(in the rows, 128 means zero)
Named moves come first, each a turn or a mirror and shown by rows before and after it. Which of them, in which order, take the first row of each pair that follows to the second? Write the first one first, as in the answered first pair.
move B:
[127 154 130 157 151 121  99 109 115 109 150 127 162 141 151 131] |-> [134 146 126 144 167 146 125 116 106 101 150 102 155 141 127 122]
[147 117 148 117 147 126 117 126 134 124 113 126 180 126 104 114] |-> [144 119 143 122 141 113 114 124 136 126 114 134 183 121 114 118]
[105  98 150  99 135 108 128 134 172 156 131 128 124 132 148 155] |-> [108  90 146  92 145 127 143 143 169 151 132 109 118 130 133 149]
move Y:
[118 139 131 141 104 154 125 130 120 102 116 149 195 113 108 124] |-> [106 125 154 153  95 136 154 145  97 117 132 137 164 122 140  89]
[113 119  86 127 126 114 195 114 104 207 136 157 200 148  93 148] |-> [114 111  92 131 126 108 205 121  94 211 147 149 190 152 102 133]
[137 123 153 109 139 107 123 159 157 120 118 132 108 111 131 113] |-> [144 130 146 103 141 116 115 153 164 113 114 135 118 112 122 121]
[106 132 153 113 141 163  79 128 115 151 106 148  99 139 159 148] |-> [111 120 162 107 152 173 103 136 107 150 108 130  86 143 152 132]
move W:
[ 84 137 160 142 121 111 137 105 156 151 139 154  95 121 117 132] |-> [ 87 170 127 171 127 136 141 100 121 150 143 140 114 131 106 116]
[132 107 141 114  99 106 134 139 144 132 138 127  99 131 125 110] |-> [131 137 122 144 102 117 130 129 115 129 148 116 110 142 132  97]
[117 126 149 107 104 101 108  78 158 165 132 147 197 155 118 178] |-> [111 145 147 140  96  93  92  72 137 162 140 149 189 159 140 163]
Then:
(two moves a pair)
[135 122 128 149 140 124  97 140  95 125 109 138 107 126 140 127] |-> [142  95 136 110 149 130 118 147 119 129 105 141 114 116 115 140] | W then W
[117 121 143 144 114 133 162 126  97 142 141 127 121 136 148  95] |-> [109 119 148 141 100 114 149 115 112 147 135 154 138 135 152 112] | W then B
[153 164 101 122 114 143  94  95 122 147 111 135 166 129 100 123] |-> [133 102 161 110  99 105 136 120 126 174 128 134 109 124 140  83] | W then Y
[116 108 167 134 108 144 136 156  84 131  82 126  89 152 148 120] |-> [126 103 157 114 121 161 157 157  89 134  77 119 102 149 125 126] | W then W
[137 116 101  92 149 160 170 125 125 138 106 101 155 112  82 148] |-> [113 158 102 143 110 100 113  91 125 151 111 160 178 112 133 160] | B then W
[ 99 160  97 159  34  85 109  74  77 168 153 194 239 171 175 142] |-> [101  81 144  71  42  74 139  93 156 174 137 211 228 144 150 185] | W then W
[112 150 149 148  87  81  89 105 144 146 155 195 187 123 165 158] |-> [100 121 177 163  90  71 126 126 119 156 174 169 133 127 198 108] | Y then B
[121 141 162 161 105 113 100 170 144 144 126 143  92 139 179 121] |-> [130 187 105 186 112 141 113 155 111 146 129 133 144 147 149 119] | W then B
[119  72 160  87 119  97 162 148 153 150 119 128 121 113 134 110] |-> [107 129 146 145 107  76  79 126 140 133 117 147 114 119 176 112] | Y then W
[128 108 126 147 134 143 169 144  80 124 141  84  61 152 145  61] |-> [127  73 157 104 132 129 170 152 118 124 137  96  47 139 143  77] | W then W
[145 185  88 168 129 144  81 122 101  61 122 111 118 128 127 121] |-> [159 134  87 110 146 171 161 140 120  80 117  88 147 125  69 136] | Y then W
[ 94 133 171 130 133 112  92 124 114 136 149 156 131 128 124 164] |-> [111 134 150 107 146 143 125 125 111 133 143 138 162 129  83 167] | W then W
[148 119 121 127 106 147 106 119 127 117 129  92 100 169 123  99] |-> [144 119 132 124  85 116  83 107 148 130 125 128 115 162 139 118] | W then B
[140 163  98 154 129 115 108  89 111 115 110 151 163 145 123 151] |-> [146  98 144  90 144 118 134 117 161 115 100 143 125 125 103 163] | B then W
[126 121 138 133 108 111 180 124 110 144 132 132 132 145 152  92] |-> [125 124 137 130 101 103 176 118 122 148 129 142 144 146 152 102] | W then B
[113 110 150 106 122 113 127 110 174 140 130 153 129 123 126 152] |-> [104 130 158 143 125 106 105 117 142 128 143 140  94 132 159 122] | B then W
[102 130 137 141  65  56 160  93 103 183 134 154 154 124 165 109] |-> [116  99 125  92  83  84 201 100 130 181 127 149 180 121 115 130] | W then W
[153 122 186 141 145 104 177 136 100 148 172 117 106 135 146  92] |-> [148 139 176 158 126  80 151 120  98 159 174 143 131 133 165 101] | W then B
[ 94 134 128 133  99 108  71 135 123 140 139 162 155 103 160 154] |-> [104  82 161  92 135 132 109 174 136 127 136 117  99  99 142 133] | B then W
[137 121 145 134 124 119 181 141 104 142 146  92 107 117 115 112] |-> [124 120 163 141 105  83 153 130 119 149 145 128 105 108 147 124] | W then B
[133 116 140  84 165 153  59 142 187  85  98 124  97 110 105 163] |-> [134 146 121 132 178 175  54 146 137  73 110  92  79 125 115 121] | W then B
[119 148 126 151 108 128 112 136 118 133 128 146 122 135 145 134] |-> [129 119 137 110 118 134 134 145 149 132 120 145 126 127 121 152] | W then W
[136 107 130  94  83 101 170 154 146 149 139 149 136 138 106 128] |-> [141 113 123 116 103 129 180 165 114 135 143 112 103 147 105  96] | W then B
[118 109 144 118 125 123  87 128 163 114 106 134  93 120 146 136] |-> [142 128  97 112 143 173 129 123 137 112  99 106 132 127  96 135] | W then W
[138 109 135 112 141 129 168 141 119 145 140 112 125 128 128 111] |-> [129 129 129 141 131 123 149 137 101 144 148 114 119 134 145 104] | W then W
[137 111 120 105 118 137 128 118 145 124 113 134 148 119 111 159] |-> [141 107 123 110 133 156 141 133 127 110 120 102 113 121 113 135] | W then B
[ 97 129 119 148 115  91 152 134 120 159 145  97 112 117 135 124] |-> [105 124 130 116 127  98 120 132 168 139 131 108 110 102 118 160] | Y then W
[128 133 124 153 135 136 141 139  95 122 131  95  86 134 148  93] |-> [128  92 152 112 139 126 150 150 136 124 123 109  82 121 137 117] | W then W
[ 99 126 127 123 159 153 160 174 117 122 140 132  96 133 114  62] |-> [ 92 125 134 122 154 143 152 175 119 123 141 141  85 131 128  59] | W then W
[ 89 180 163 129 138 151  80 117 136 103 117 159  99 128 137 165] |-> [101 168 151 133 154 185 149 139  85 114 129 103  85 142 117 124] | Y then W
[132 131 147 146 165 153  97 148 128 105 114  94  85 134 119 114] |-> [136 118 154 128 165 154 105 150 138 106 111  94  83 128 111 121] | W then W
[ 91 136 149 141  90  76 126 135 113 147 126 144  89 125 168 134] |-> [111 176  95 162  98 118 151 122  74 145 127 129 137 139 133 130] | W then B
[129 184 114 170 127 123  27  92 120  91 129 138 108 136 162 138] |-> [145 188  84 136 125 145  54  80 136  99 115 152 175 135 112 174] | W then B
[147 151 110 148  97 110 153 146 104 187 137 104 151 159 146 131] |-> [139 117 145 121  92  89 142 149 138 188 133 123 129 151 158 142] | W then W
[124 113 146 122 136 159 163 141 114 136 143  87 121 144 132 108] |-> [126 128 138 100 134 157 108 116 163 124 122 128 154 134 118 167] | W then Y
[124 161 106 154 141 149  97 125 118 156 116 159 124 161 139  88] |-> [120 134 121 135 121 115 122 126 135 182 117 183 138 154 147  97] | W then Y
[111 143 114 168 148 129 156 140  85 106 107  90  80 122 166  96] |-> [ 94 141 126 155 106  67 116 115 131 132 107 167 127 110 190 145] | W then B
[139 105 136  95 157 172 102 141 155 101 126 107  95 117 104 153] |-> [139 151 110 148 152 178  91 131 108 101 136  99 100 132 123 128] | W then W
[157  90 115 106 125 167 164 147 131 147 125 126 162 130  80 137] |-> [135 128 115 158  87 114 105 120 124 161 133 176 179 134 135 144] | B then W
[ 86 138 143 110 112 112  87 113 134 113 133 172 105  97 182 168] |-> [ 96 171 102 149 126 153 145 118  61 118 149 115 110 120 168 116] | W then Y
[116 111 160 106 104  91 129 107 156 161 133 169 100 144 176 127] |-> [125 128 134  95 113 110 100  92 181 148 118 179 132 137 146 162] | Y then Y
[ 93 161 138 180 126 109  92 128 117  91 140 106 127 120 131 151] |-> [ 90 151 140 179 106  85 124 127 113 118 153 122 148 122 142 146] | W then Y
[122 149 111 132  95 111  94 107 147 136 133 159 167 114 150 150] |-> [127 133 111 107 105 127 113 110 160 136 128 156 180 109 128 161] | W then W
[128 127 114 121 118 123 123 112 141 136 130 138 149 121 127 144] |-> [122 112 133 116 121 117 119 120 149 131 130 138 120 122 138 134] | B then W
[109 157  96 148 107 138 152 125  92 144 158 138 181 139 125 128] |-> [115  98 136  83 114 128 171 140 148 146 146 146 165 124 102 154] | B then W
[107 109 158 159 119 107 115 138 114 130 131 142  89 117 166  82] |-> [130 162  87 161 129 150 102 106 105 118 119 151 177 126 116 120] | W then Y
[139 121 152 130 152 117  92 145 140  86 117 115  84 113 131 124] |-> [152 125 127 114 167 147 122 145 132  84 113  98 108 115  95 132] | W then W
[117 143 107 117 138 115 131 122 126 125  95 122 173 126  83 163] |-> [108 131 118 147 122  91 171 127  90 150 115 116 159 136 113 123] | Y then W
[130 105 138 164  89 110 154 153 137 153 133 177 133 135 175 102] |-> [140  83 147 145 112 140 183 175 133 141 129 141 104 134 154  87] | B then W
[168  84 144  88 108 118 179 140 112 207 143 177 178 123 146 137] |-> [188  98 116  77 162 188 185 156  95 167 134 117 154 129  95 127] | W then Y
[119 169 125 160 123 116 109 124 107 126 140 139 136 129 145 125] |-> [124 160 116 132 120 119 123 121 128 134 133 151 170 121 120 152] | W then B
[148 143 107 103 158 167 178 149  89 108 126  89 125 129 105  99] |-> [134 121 149  65 134 111 104 137 177 111 106 165 130 104 127 169] | W then Y
[137 131 107 182  90 104 143 117 103 156 165 135 154 152 159 102] |-> [149 112 103 142  86 109 159 115 132 168 155 148 190 143 128 132] | W then B
[106 114 174 119 118  77  67 112 173 115 114 168 112 115 139 159] |-> [137 171  89 161 157 166 116 114  78  94 123  89 130 146  89 110] | W then B
[112  93 168 122  89 134 174 128 126 119 153 101  55 121 177 120] |-> [128 141 125  93  96 157  94  89 181  92 120 146 130 110 130 204] | Y then B
[115 151 102 151 109 147 128 127 121 126 110 135 166 120  92 141] |-> [107 129 125 165 104 136 168 144  96 141 126 116 132 124 115 106] | Y then B
[120 121 100  79 121 132 189  82 104 182 147 145 187 125  87 134] |-> [ 95 152 117 149  95  84 129  73  80 182 160 162 145 130 164 100] | W then W
[124 112 140 106 136 126  94 126 144 125 121 145 112 111 122 142] |-> [124 131 134 132 135 130  87 123 116 122 128 133 100 117 140 123] | B then W
[124 165 111 159 101 101  95 107 126 145 135 162 178 137 145 153] |-> [147 143  89 121 126 151 145 118 131 140 127 131 201 136  90 160] | W then B
[137 158 124 161 118 148 177  94  94 144 127 104 141 168 115 141] |-> [138 124 148 104 111 135 168  90 155 151 113 133 151 154 100 184] | Y then W
[133  96 163 110 123  96 142 130 154 152 129 147 120 120 137 138] |-> [145 134 126 149 144 145 158 132  97 137 136  98 113 138 127  96] | W then B
[130 120 118 126 102  82 123 109 137 125 119 162 141 143 142 110] |-> [140 111 106 105 115 105 150 108 139 126 116 150 163 143 112 119] | W then W
[124 141 118 147 154 169 117 116 129 110 119 103 125 129 122 142] |-> [124 137 109 143 143 163 139 112 122 130 126 112 150 133 115 149] | Y then W
[128 169  87 153 171 151  73 119 137  78 136 143 142 126 127 157] |-> [121 135 125 173 167 137 137 153  88  96 164 107  87 138 160  84] | Y then B
[110 105 145 127 124 108 236 138 104 164 156 109 156 141 112  94] |-> [ 96 122 165 104 106  63 124 111 186 148 131 188 163 114 138 166] | Y then W
[124 146 153 149 107 115  69 147 140  95 136 172 111 130 135 152] |-> [119 126 168 155 108 111  94 161 121 101 147 147  78 135 152 121] | Y then B
[128 162 112 143 135 154  82 130 114 105 123 116 115 131 127 133] |-> [131 158 113 138 141 159  98 138 108 105 127 103 103 133 125 121] | Y then Y
[157 185 101 110 153 167  90 138 144 102  96 146 118 113  87 139] |-> [130 159 148 158 116 110 123 152 107 141 127 152  59 126 164  74] | B then Y
[168 142 104 108 142 169 131 130 121 134 117 112 158 123  88 144] |-> [143 162 139 162 119 115  74 128 108 134 126 135 110 117 160 123] | W then W
[110 148 116 138 111 124 143 114 127 129 124 158 160 122 149 127] |-> [107 128 129 120 110 122 146 118 147 131 121 163 156 118 144 137] | W then W
[111  97 163 121 115  90 137 147 131 128 139 130  67 118 158 108] |-> [124 133 126 157 127 123 148 144  81 119 142  98  78 139 147  83] | B then W
[130 123  99 124 161 180 156 175 136 138  90  88 115 147 122 130] |-> [107 103 148 125 138 125 110 174 174 147  89 129  86 137 171 140] | W then B
[124  88 155 111 107 121 221 119 132 169 154 143 154 148 116 113] |-> [120  88 164 124 117 123 219 126 114 158 161 125 117 152 136  89] | W then B
[126  79 171  97 114  92 145 122 160 151 129 160 138 135 145 163] |-> [145 138  98 138 128 152 174 111  88 139 133 120 187 156 108 143] | W then W
[130 123 139 105 138 126  95 116 147 110 109 145 113 111 120 161] |-> [129 134 138 143 141 132 120 124  98 109 127 113  84 124 144 106] | W then Y
[121 114 132 137 123 127 188 138 112 157 147 114 127 126 123  90] |-> [117 124 143 110 116 104 110 119 176 142 126 171 144 109 125 155] | Y then W
[130 109 154 107 138 138 116 138 157 118 130 131 105 119 118 129] |-> [131 135 136 145 142 148 112 140 118 113 138 109  96 132 128 104] | W then B
[122 145 139 116 124 113 151 120 113 142 118 140 109 129 160 131] |-> [129 160 114 107 131 135 149 116 112 135 114 134 134 134 136 147] | W then Y
[147 168  82 147 170 174 120 137  94 109 113 100 158 140 104 134] |-> [144 142  87 118 154 159 162 132 115 141 113 125 195 134  94 153] | Y then W
[110  67 156  76 136 118 181 141 153 161 136 115 116 116 125 115] |-> [120  81 137  58 145 145 164 139 165 144 118 112 132 116 103 142] | B then Y
[135 113 166 130 128 132 133 139 129 118 133 129 112 128 137 103] |-> [145 149 134 136 131 155 107 124 130 110 122 139 152 126 115 125] | W then Y
[109 159  83 158  92 157 118 114 151 117 113 164 164 120 107 169] |-> [105 105 130 111  97 144 126 137 193 117 109 165 121 105 115 177] | B then W
[134 129 126 132 118 118 142 145 139 148 121 140 146 137 134 148] |-> [136 141 119 142 120 122 143 141 131 145 123 139 149 136 132 146] | W then W
[129  92 136 101 129 139 170 147 145 133 122 125 127 121 119 133] |-> [126 140 111 165 127 142 149 135  93 129 138 116 131 137 140 106] | W then W
[119 142 110 136 107 119  85 102 142 125 132 140 147 148 137 154] |-> [133 138  94 119 126 154 118 111 135 122 122 114 159 150 100 153] | W then B
[126  91 158 125 112 109 127 120 145 144 145 147 120 115 146 131] |-> [127 106 152 150 122 123 125 125 111 134 149 127 100 120 153 105] | B then W
[129 112 143 135 140 132 140 140 118 122 154 100 102 125 128 122] |-> [136 142 119 156 128 139 139 121  97 126 155 106 137 130 122 129] | B then W
[153 135 122 160 140 140 143 140 106 128 125 123  83 134 160  98] |-> [139 142 124 159 117 100 116 121 135 145 124 171 118 129 172 129] | W then B
[128 159 134 141 128 164  97 104 119  98 124  91 114 128  96 152] |-> [127 150 133 124 123 160 103  98 134 105 117 102 133 122  89 170] | B then W
[127 144 115 157 146 166 131 123 101 106 140  83  91 132 126 107] |-> [119 108 165 124 135 135 117 132 152 107 135 109  60 122 146 120] | W then W
[127 132 105 141 134 129 140 149 117 132 129 114 138 126 116 131] |-> [116 128 128 142 124 103 116 149 134 133 130 126 120 122 144 127] | W then W
[115 150 141 182 112 103 108 125  80 125 140 137  73 131 200  71] |-> [120 176  99 177  85  93 106  93  97 143 133 182 174 128 172 116] | W then B
[134 177  97 154 123 131  98 110 112 121 122 146 168 135 126 140] |-> [123 130 145 115 116  94  87 118 167 121 114 175 138 118 141 159] | W then W
[129 132 138 136 126 128 113 122 133 129 123 136 117 134 136 131] |-> [134 121 133 122 134 146 129 126 136 130 119 132 130 134 114 138] | W then W
[142 131 119 115 157 157  96 140 153  97 113 117 111 123 117 145] |-> [124 125 144 143 139 122  88 144 140 105 123 125  85 125 163 123] | W then Y
[ 94 142 139 128 157 142 103 151 135 117 123 110 103 135 157 115] |-> [ 99 127 136  99 167 159 121 153 149 121 114  99 113 128 129 128] | W then W
[191 166 151 132 174 162  81 129 128 134 117 116 126 129 106 137] |-> [173 141 192 143 145 107  80 134 137 157 127 143  98 125 155 122] | W then Y
[123 124 132 151 132 126 146 128 111 141 131 109 123 142 148 100] |-> [131 146 109 136 134 132 108 111 138 125 115 133 156 134 129 142] | Y then B
[128 115 166 123 147 106  54 141 153 103 113 124  96 114 145 151] |-> [127 160 127 181 141 125  81 137  86 106 129  96 109 132 152 111] | W then Y
[113 115 142 109 107 134  88 109 177 129 106 154 140 110 104 171] |-> [114 113 150 156 121 159 139 134 102 128 133  89  73 130 125  89] | W then Y
[134 131 110 123 130 137 126  99 153 137 128 172 193 116 106 183] |-> [148  99 118  98 163 180 166 128 145 119 120 118 148 115  79 153] | W then B
[120 128 149 178 149 133 127 104 129  86 153 140 105 155 116  83] |-> [131 116 144 134 158 144 120 100 167  75 138 150 125 147  79 121] | Y then W
[125 117 152 147 124 112 126 149 113 141 124 118  82 127 171 112] |-> [140  96 131 104 141 146 171 156 126 143 112 104 112 124 117 134] | W then W
[119 153 108 148 113 128 138 117 109 140 126 132 158 140 125 120] |-> [115 115 135 119 109 109 159 125 131 154 127 143 153 135 130 126] | W then Y
[136  85 157  80 174 140 136 148 160 112 113 107  99 102  94 115] |-> [126 118 162 139 168 127 102 141 123 108 127 102  62 111 145  80] | W then B
